In the data rows, the value 50 means zero.
Here are some points:
[48 59 48 38 44 69 45 60 29 44 68 32 56 68 30 58 59 43 32 42 61 41 67 56
 54 27 46 46 48 46 53 65 66 63 56 60 52 19 46 44 35 58 63 46 47 54 31 36
 41]
[61 29 56 54 63 46 25 41 49 63 81 62 42 57 41 29 44 46 34 64 84 72 46 52
 57 62 61 72 77 58 18 44 79 42 27 63 29 54 68 40 58 86 52 43 53 30 46 56
 65]
[70 62 27 14 43 57 72 71 38 28 56 46 60 30 45 72 52 24 53 52 33 62 62 40
 46 41 36 32 33 59 48 43 38 31 51 43 55 35 52 42 59 34 61 37 69 52 60 72
 45]
[46 71 49 55 65 58 55 35 28 23 51 25 49 38 70 54 72 18 26 79 42 70 17 54
 68 67 66 39 67 56 50 47 47 67 51 63 81 74 38 56 41 53 53 73 43 23 72 62
 62]
[58 39 21 21 55 24 43 68 63 48 31 38 45 69 55 58 23 44 46 54 31 43 66 53
 60 38 70 26 48 40 51 48 41 23 73 47 54 28 27 57 61 39 50 44 80 58 59 58
 44]
[42 23 51 51 52 39 46 54 57 68 40 59 56 70 57 42 53 69 36 46 44 28 48 63
 60 50 67 63 55 53 56 42 54 66 57 53 55 49 19 63 32 50 31 49 47 55 41 45
 34]
[74 55 36 21 57 46 68 62 49 47 49 56 48 27 53 68 61 35 49 53 41 69 42 50
 54 58 53 43 45 58 43 39 30 32 49 39 59 51 49 51 62 29 56 38 64 48 65 84
 62]
[66 64 68 38 60 40 52 64 48 50 59 71 37 47 20 30 53 45 66 31 52 47 53 62
 24 47 43 56 23 43 67 55 60 44 57 22 54 38 58 45 49 56 35 51 36 59 47 46
 71]
[60 34 57 71 77 38 45 73 56 75 45 45 40 43 62 60 51 67 48 54 55 63 40 42
 64 48 37 69 68 64 46 31 23 56 50 56 59 76 35 79 28 46 23 37 63 43 59 69
 47]
[40 24 25 42 33 41 33 17 82 71 46 43 67 69 45 52 33 62 47 18 37 73 69 32
 63 49 65 45 49 51 40 24 54 65 62 64 27 53 59 53 56 25 57 51 54 65 49 60
 40]
[23 48 78 71 69 36 29 64 41 64 15 68 35 65 38 20 52 80 65 25 26 28 33 73
 39 48 46 74 37 57 68 36 22 65 72 21 62 49 24 82 32 68 10 42 37 66 44 9
 47]
[53 61 70 51 62 57 44 80 39 62 47 43 35 44 58 57 60 53 58 53 67 38 43 57
 42 37 20 60 37 62 57 51 54 61 52 41 73 30 39 58 27 70 24 66 48 49 50 31
 50]
[54 50 74 66 67 64 40 53 41 55 45 52 44 39 49 38 72 41 61 60 69 33 35 62
 53 67 32 64 52 58 51 59 36 54 57 42 66 48 47 56 45 48 35 74 45 47 57 28
 64]
[64 35 36 50 71 21 42 56 80 81 39 73 26 40 69 69 49 72 52 49 46 61 49 40
 40 47 65 69 58 47 59 32 58 52 45 51 39 85 54 50 37 52 17 33 36 45 33 99
 51]
Then 10 other points, each followed by its number:
[55 78 67 54 51 76 62 34 45 29 36 59 63 25 46 55 72 31 68 62 46 50 24 58
 29 39 41 56 32 50 62 73 56 37 56 39 63 55 59 27 54 59 53 78 22 46 37 33
 50] 0
[46 24 49 49 39 52 56 44 70 73 60 73 70 75 44 42 27 75 39 30 48 40 47 51
 48 30 83 59 51 39 52 28 79 57 57 58 37 65 38 53 45 68 46 51 29 63 26 40
 23] 1
[47 30 38 56 33 64 76 44 52 59 65 66 73 37 44 73 54 68 35 50 65 63 53 53
 54 44 53 64 54 58 34 29 67 54 36 64 41 52 64 43 50 72 56 33 49 42 43 44
 32] 2
[63 57 61 42 68 28 43 56 63 68 24 75 27 37 54 53 67 49 77 35 39 41 53 46
 25 44 57 52 27 25 80 59 56 33 59 23 58 56 55 44 54 47 34 52 27 67 35 53
 74] 3
[47 60 50 47 40 40 69 47 35 31 46 37 49 41 63 57 60 41 40 66 34 60 48 42
 62 67 44 47 60 77 41 49 48 66 39 54 61 49 43 49 41 40 44 58 60 34 65 64
 43] 4
[47 33 58 72 65 36 57 46 67 63 41 66 45 49 51 47 48 71 67 43 47 50 41 46
 39 48 47 55 56 41 63 47 23 49 48 36 47 79 59 66 51 48 39 42 40 56 42 50
 57] 5
[44 62 49 44 46 39 68 73 43 51 40 44 56 47 59 54 35 61 47 50 40 58 53 57
 50 35 33 50 46 60 50 39 40 55 45 50 59 47 36 59 31 53 46 44 52 44 53 55
 36] 6
[67 50 36 45 68 35 42 55 61 30 71 54 43 67 53 46 30 36 41 67 41 57 39 46
 71 61 74 57 70 64 31 48 41 42 61 59 43 50 30 53 70 50 54 21 77 42 63 66
 58] 7
[44 34 47 52 57 24 49 49 63 63 46 52 69 63 64 34 27 46 36 42 38 52 50 78
 80 70 72 58 62 42 46 43 57 37 86 53 49 49 21 69 54 16 56 51 64 53 66 33
 52] 8
[45 52 46 59 44 56 52 49 44 49 38 60 47 48 34 43 39 63 74 20 36 38 66 34
 26 38 42 23 37 23 77 72 39 43 39 33 52 50 65 40 56 35 58 40 43 76 35 50
 50] 9
Which three of these numbered points are nearest to each point below, looking only along the 3 directions in which the first points spread most? Their numbers follow each, nearest first.
[25 73 54 57 50 46 45 75 35 65 22 28 41 55 54 38 40 64 58 39 42 33 57 53
 31 17 31 48 35 45 69 52 44 51 57 39 58 45 37 63 24 57 38 62 33 51 34 40
 40] > 3 9 6
[55 64 52 41 42 30 56 37 65 58 32 71 28 39 65 50 65 61 57 66 34 55 27 35
 24 55 62 32 46 42 60 57 57 84 24 52 52 73 62 32 46 74 45 49 25 46 55 64
 42] > 2 5 7
[49 73 44 50 39 74 72 44 42 42 53 53 68 24 54 73 61 45 49 63 51 68 36 64
 51 44 44 53 48 66 45 55 58 45 49 51 61 46 54 37 46 46 59 52 47 35 43 50
 37] > 4 0 6
[57 32 60 59 38 60 39 40 41 52 55 46 34 53 45 49 48 56 59 60 67 35 50 26
 38 57 24 50 55 65 47 68 43 62 30 43 52 42 56 43 48 57 41 58 56 56 50 45
 36] > 6 4 3
[45 60 55 55 64 53 41 71 51 57 54 23 44 56 67 42 40 38 50 56 68 38 57 64
 57 48 43 54 51 44 43 48 61 39 58 53 49 34 40 64 44 56 45 66 54 36 54 43
 66] > 6 4 0
[50 38 54 38 33 37 51 33 81 62 40 69 71 74 57 37 27 59 59 41 21 36 40 55
 42 28 66 56 38 38 54 32 69 47 78 46 24 46 54 51 67 67 51 59 26 58 33 38
 38] > 1 8 3
[55 76 72 57 57 61 54 46 45 39 39 33 62 42 56 64 55 41 62 61 40 55 36 60
 41 52 31 65 43 66 55 60 58 30 66 35 61 47 48 46 50 61 32 81 51 37 64 33
 50] > 0 6 4
[74 42 29 26 50 37 60 47 64 53 47 56 52 39 58 69 52 47 46 47 41 73 43 44
 57 68 58 39 54 56 38 42 34 37 47 44 51 59 61 50 69 19 63 38 63 53 73 84
 57] > 7 2 4
[39 56 46 49 34 56 71 48 35 33 40 26 56 37 73 64 61 58 26 72 60 55 52 50
 60 64 44 45 59 67 36 43 54 69 27 67 55 52 50 47 46 56 51 59 54 31 59 58
 40] > 4 2 7
[24 29 55 54 25 53 39 44 52 65 47 55 59 78 48 26 41 80 44 17 43 21 65 58
 51 37 63 48 46 45 44 40 60 45 44 53 39 56 36 58 54 57 61 55 46 73 37 39
 26] > 1 3 8
[36 61 44 53 26 70 49 31 54 40 43 53 73 68 38 51 26 59 72 18 28 23 60 35
 34 10 39 44 33 38 64 76 58 37 55 44 41 42 54 38 65 55 76 35 44 82 24 30
 24] > 9 3 6
[54 67 71 58 57 73 49 32 52 34 50 67 55 43 45 48 69 45 69 65 47 40 21 56
 27 49 46 57 35 50 63 72 56 48 48 36 65 54 58 27 57 70 41 69 25 48 42 38
 55] > 0 6 4
[47 48 48 53 48 69 39 51 44 39 73 40 49 44 50 44 74 25 37 39 71 47 68 57
 58 53 47 42 57 26 56 71 62 66 44 73 49 44 69 37 34 34 76 55 35 51 36 44
 61] > 4 6 0
[39 62 66 40 58 37 40 57 52 69 30 73 45 53 58 25 65 63 69 40 35 28 45 55
 27 40 65 41 25 27 77 46 67 58 49 36 68 55 52 47 44 69 37 71 7 60 32 31
 64] > 3 5 6
[69 61 22 57 60 68 62 36 74 42 62 48 51 30 39 85 38 36 64 58 39 74 26 22
 47 53 48 51 54 63 48 72 29 34 39 52 36 50 77 27 76 27 64 20 65 43 48 89
 58] > 7 4 2
[48 34 48 62 49 38 38 48 66 47 41 47 51 72 55 45 8 60 55 57 47 39 44 46
 50 40 53 43 58 59 47 59 32 55 41 48 44 49 32 58 57 54 52 40 63 63 43 50
 31] > 8 1 3
[39 53 56 48 28 55 38 37 50 42 39 41 49 64 48 35 41 66 73 34 39 24 63 25
 40 44 35 43 37 49 59 73 45 56 40 39 39 38 57 44 61 31 61 47 43 79 32 36
 44] > 9 3 6
[35 68 42 41 19 62 49 47 29 28 30 33 44 58 37 51 38 45 72 56 46 20 68 30
 23 29 34 21 38 41 63 85 51 36 38 35 48 41 56 31 59 50 63 50 54 66 35 53
 42] > 9 6 3
[44 57 55 48 53 61 55 69 32 57 50 35 60 44 52 64 56 42 47 61 62 38 51 62
 51 50 37 50 50 54 61 54 51 73 56 53 73 29 32 54 27 68 29 53 62 44 66 39
 42] > 0 6 3
